Here are some points, one per row:
[-25  49   5  16  52 -38 -73 -23  -8 -41 -13   6 -30 -11   9  -7 -55 -69
  51 -50 104  16 -13   5  22 -41  -7  46  32 -24 -35 -64]
[-34  12  43  49  64  43 -92  48  -9 -32  18 -29  48  -2 -34  -1  25  27
  84 -24  80  -6  -2  -1  36 -85 -56  47   7  38  45  16]
[ 47 -61  77   0   5  93  22  49 -63 -40  16 -15 -74 -71  21  39  28 -14
 -19  44   1  26 -45  37  -4  25  27  16  13   3 -28 -12]
[ 78  29  -1  99   2  -9 122 -51  -7 -31 -46 -52 -43  47 111 -13 -33  -6
  67 -68 -50  43 106 -43 -36 -71  56 112  35 -46 -28  22]
[ 17 -18 -36  50  18  -6  60 -56  -1  25 -21  46 -33   9  22 -33 -45 -28
  19   8 -69 -21 116  47  52 -10  38  40  30  -6 -32 -13]
[ -1  31  45  -5 -13  32  17 -34  34  44 -18 -22 -50  23 -10  10 -31 -58
  24 -27 -40  48  23  62  -1  52 -10  13 -33 -29  30 -32]
[ -4 -51   7 -23 -46 -10 -24  82  54  49 -13  34 -37  -6   4  -4  -8 -44
  32  19 -26   1 -52  17 -59 -25  47 -54 -80 -13 -32  61]
[  0 -56  17  32  66  41 -33 -40 -32 -55 -50  47 -26   8 -28  21  17 -25
  38  41 -35  17 -43 -10  36 -10  58  -3  78 -87  54  46]
[-12  55  10   1 -56  -9 -66 -36  -9 -42   4 -56  35 -39 -58  -4  17  -6
  91 -65  -2  -8  14  56  23 -31 -54 -55 -66 -77 -56 -18]
[ 32  -4   6  21 -19  -3 -51 -26  47  32   9 -55  11  27 -40 -11 -10 -13
  40 -16  32 -22  43  28  10 -80 -31  -4  19  -8  39  -4]
[ -55   45   23   47  -80    7   95   -3   16 -110   19   17  -44   66
  -46    3   -1   64  -50  111 -127   -1  -75  -95 -106   73   96  -51
  -72   -2  -70  -13]
[ 28  27 -12   3 -13  65  20 -33  14   7 -27 -44  34   2 -10 -30 -13  36
 -21 -74  -7  -6  27  21  57 -15  39  32  91  29  20  -1]
[  12  -47  -16    7   17   52  -74    8 -112    4   20   16  -24  -30
  -15   12   99   86    5  -62   57   35 -127   21  -69   95   15  -35
  -45  -20  -34   11]
[   6   80  -53  -30   19   38   -1   56  -47   19  -32  -80  -15  -34
  -14  -23   32   66  -37    8    1   -3  -15   23   43   39  -36   36
   -8 -100    1   11]
[-36 -36  22  47 -95  25  46  47  40  56  59  59  11  42  62 -23 -63  27
 -42  19 -71  -7 -83 -38 -52  32  12  15  -7 -17   0 -16]
[ 18  38 -46 -38  11  74  37 -31  12 -61 -70  65 -22  32  79  -2 -37 -61
  91  17   8 -40 -21  18  29 -53 -32   0  61 -99 -40   9]
[-103  -44   51  -75  -18   36 -110   23    4   -8   -4   33   20   28
  -23   10   38    9  -14   52  126  -51    1  -16  -31   54   36  -17
   30   41   16  -19]
[  0  -1 -12 -41  63  -1  12  34 -23 -76  49 -56 -58  23   8 -55  23   8
  47 -43 -23   5  37  69  -1  78  21  53   2  91  20 -14]
[   2   19   18   42   48  -23  -68  -31  -10  -73  -32   49  -25   22
   23  -73   48   82 -127   19  -12   70  -16  119  -35   24 -122   43
   52    3   47   13]
[ -4  32  79 -35  11  -3  -5  18  13  -1 -22  43  35 -51 -27  22  -7  69
 -25 -23   2 -59 114   5  32 -38 -31 -19 -65 -51  23  35]
[ -59  -31  -46   18   17   40  -11  -74   32  -20    9   11  -29  -16
   22   14   69   29 -127    5    2   34  -63  -28  -61  -50   -6  -26
  -55   68   11  -38]
[ 33 -41 -44  15 -10  16 -26 -12 -35  59  22  12 -82 -42 -78   2  22  91
 -19  19 -16   8 -51 -74 -73  13  80 -88  35   4  30 -12]
[-25 -26  39 -32   8 -52  24  46  49   6 -81  -8 -34  26 -65 -22  11 -32
  58 -59  31  30  23  39 -18 -40 -39  28  22  18  -2 -15]
[ 88 -12 -91 -24  21  13  47 -19  20 -69  19 -38 -26 -20  25 -26  51  51
 -11 -52  36  82  16  32  61  30 -52  34   3  -3  23 -17]
[ 21  -7  18  -3  19  15 -18 -56   9 -27  24  11   8  -4  -5  38 -61 -41
 -16 -27 -28 -51  70  -7  42  32 -22  56  23  28 -15  90]
[ -52   20  -40   -5   51 -106   85  -45   -7  -10   46   -3   12   14
   39   11    3    0  -26   24 -125   14  -26  -42   46   13   16   40
   17  -56  -21   18]
[  8   2  25  11 -42 -32  29 -16  59  28  -8  13  -9 -31   1  18 -28 -18
 -65 -19 -39 -32  12   6  14  -8   9  13 -63 -11 105  15]
[-33  36  37 -16  30 -17 -84  37  15 -37 -43 -54  55 -75 -21 -45  -6 -19
 -23  43  96 -24   3   2 -43  24 -35 -30 -58  11 -68  -6]
[ 95   1  -5   7  24  -5 -62 -11   2 -43 -55  -9 -11  -9  32 -64 -42  -4
 -40 -47 -52 -28  77 -12  93   1 -44  50 -20 -30   1  10]
[-20 -15 -26   5  46  70  82 -49 -12 -33 -62  48  11  11  30  -3 -61   9
 -11 -12  -7 -39  25  -6  17 -22   1   8 -22 -89 -19 -22]
[  4  10  42 -13  17 -22   1  -1   7  16 -10 -34  22 -47  60 -50  11  50
   5 -34  47   0  23 -32  88  26 -47 -46   1  46 -41  10]
[-55 -11 -12 -16 -34  21  92 -13 -53  27  36 -13  16  70   8  20  57 -36
 -52 -43 -26  20 -59  14  -4  -1  16  -6   5  -5  24 -33]
[-17   0  48  61  53 -16 -30   7  44  53  17  38  -2 -11   4 -25  18 -48
  93  61  84 -96 -71 -27  14 -29 -42 -38  14  80  12  45]
[-34   7  28   2 -30 -75 -70  46   4 -39  13 -14  20 -42  -3  45  36  -7
  -5  25  52  12 -11   0 -61  40  38 -28  13  44  33   9]
[ 10 -19   5  -4 -54 -36  -2 -72  29  64 -50 -52  33   9  29 -16  23  58
 -15 -43 -64   1  28 -35  58 -46 -59 113  13  88  50 -16]
[ 11 -22   0 -21  18 -13  26 -20 -12  10  55  34  -4 -87 -15  28   2  48
  48 127  43  31 -58 -54 -30  42 -34 -74  -9  -7 -20 -47]
[  5 -20 -34   9  52 -13 -37  25 -45  38 -30 -43  40  19 -25  25  23  -2
   8  18  16 -29 -34  14 -67  11 -49 -18 -16  39 -16 -13]
[  75   14   25  -64   -3  -11  -30   19   13   19    2   46   14   -3
  -10   -6   -4  -39   47    9   83  -20 -107  -45  -57  -44   27  -37
  -31  -12   44  -31]
[ 52  55 -38  -2 -32  76 -12 -23   7  10 -45 -44   5  31  58  20 -36  -5
  43 -30 -50   6  54   9  55  87  18  30   7  -7  22 -52]
[ 50 -33  12 -37  -5 -58 -58  11 -38  36  95  -3  13 -38 -24  20 -34  29
 -77  55   3  25  -9 -31 -24 -40  27 -73 -52  37 -25  23]
[  29  -83   -3   28  -10  -18   20  -38   57   49   25   29   12   -5
  -62  -53   46 -120   32  -16  -25    5   58  -17  -49   -8   -1   39
   49  -45   18    8]
[  60  -70   50   14  -69   -2  118  -25   42    2   34  -63   39   54
   -8   -8  -37   -9 -119   30  -22  -21   -1  -53   17  -19   14  -38
  -20   19  -28   31]
[-64   5  -3  13 -26 -57 -35  34 -72  17 -17   7  29  43  35  33 -28 -13
  65   9  15  13 -23  14 -63  66 -15 -55 -23  60  10  48]
[-40  33 -54 -69  52  39  53  24  16  37  29  -9  57  87  13  -2 -32  16
 -26 -58 -62  22  61 -30   0 -23   0  18  40 -18  -4 -32]
[ -7  70 -28 -37 -44 -12 -53  20 -13  97  26 -27 -25  19 -54  28  -5 -94
  12  18 114 -37  57  13 -10 -49  -4   7 -17 -12  51  22]
[-11  45 -81  13 -63  -4  99  56 -21  15   4  -3  35 -69  -8 -31 -20 -41
 -62  24 -35  68  69 -20  71  30  34  -4  -1 -25   5 -18]
[-21  45  13 -39  16 -21  72 -58 -32 -28  23  25  21  -7  25  15 -40  51
   0  -8  -4  17 -40  13  53 -42  19  66  40  61 -76  24]
[-101  -83  -72  -52  -55  -85  -33   75   35   -5   16    7  -30   51
  -10   72  -83   -8   39   31   18  -34  -24  -50  -41  -39  -22  -37
   29   12   -8   60]
[ -4  -9 -35  45  -1 -84 -94  41  16  63  29  58  23  28 -12  55  70  39
  20  47  96  34   0  62  16  76  43 -51 -10  29 -11 -27]
[  8   7  46 -23 -17 -14 -19  20  23  69 -30   8  84 -31   0  50  -3 -44
 -13  48 -54 -22  69  63  -9 -79  56 -18 -45   5   9  25]
[ 27  35  -2  47  37  58  89  74 -54 -71  62  62 -13 -15 -13  21  54 -37
  38 -48 -62 -28 -47 -45  24  36  11 -53  56  44 -34 -76]
These points spread out most along one direction. Take the direction at right angles to it along which they spread out most. Then take the direction at right angles to both along which they spread out most. Go by this last direction. Where along it does each point below lie, from 0 to 99? The average is 50, and the first point in the table lies past the average. One standard deviation of the points above along it is 16.
[-36 -36  22  47 -95  25  46  47  40  56  59  59  11  42  62 -23 -63  27
 -42  19 -71  -7 -83 -38 -52  32  12  15  -7 -17   0 -16] 35
[ 47 -61  77   0   5  93  22  49 -63 -40  16 -15 -74 -71  21  39  28 -14
 -19  44   1  26 -45  37  -4  25  27  16  13   3 -28 -12] 71
[-25  49   5  16  52 -38 -73 -23  -8 -41 -13   6 -30 -11   9  -7 -55 -69
  51 -50 104  16 -13   5  22 -41  -7  46  32 -24 -35 -64] 56
[ -4  -9 -35  45  -1 -84 -94  41  16  63  29  58  23  28 -12  55  70  39
  20  47  96  34   0  62  16  76  43 -51 -10  29 -11 -27] 54
[ -4 -51   7 -23 -46 -10 -24  82  54  49 -13  34 -37  -6   4  -4  -8 -44
  32  19 -26   1 -52  17 -59 -25  47 -54 -80 -13 -32  61] 26
[ 50 -33  12 -37  -5 -58 -58  11 -38  36  95  -3  13 -38 -24  20 -34  29
 -77  55   3  25  -9 -31 -24 -40  27 -73 -52  37 -25  23] 40
[  8   7  46 -23 -17 -14 -19  20  23  69 -30   8  84 -31   0  50  -3 -44
 -13  48 -54 -22  69  63  -9 -79  56 -18 -45   5   9  25] 18
[ -1  31  45  -5 -13  32  17 -34  34  44 -18 -22 -50  23 -10  10 -31 -58
  24 -27 -40  48  23  62  -1  52 -10  13 -33 -29  30 -32] 46
[ 95   1  -5   7  24  -5 -62 -11   2 -43 -55  -9 -11  -9  32 -64 -42  -4
 -40 -47 -52 -28  77 -12  93   1 -44  50 -20 -30   1  10] 57
[-12  55  10   1 -56  -9 -66 -36  -9 -42   4 -56  35 -39 -58  -4  17  -6
  91 -65  -2  -8  14  56  23 -31 -54 -55 -66 -77 -56 -18] 52
[ 17 -18 -36  50  18  -6  60 -56  -1  25 -21  46 -33   9  22 -33 -45 -28
  19   8 -69 -21 116  47  52 -10  38  40  30  -6 -32 -13] 40
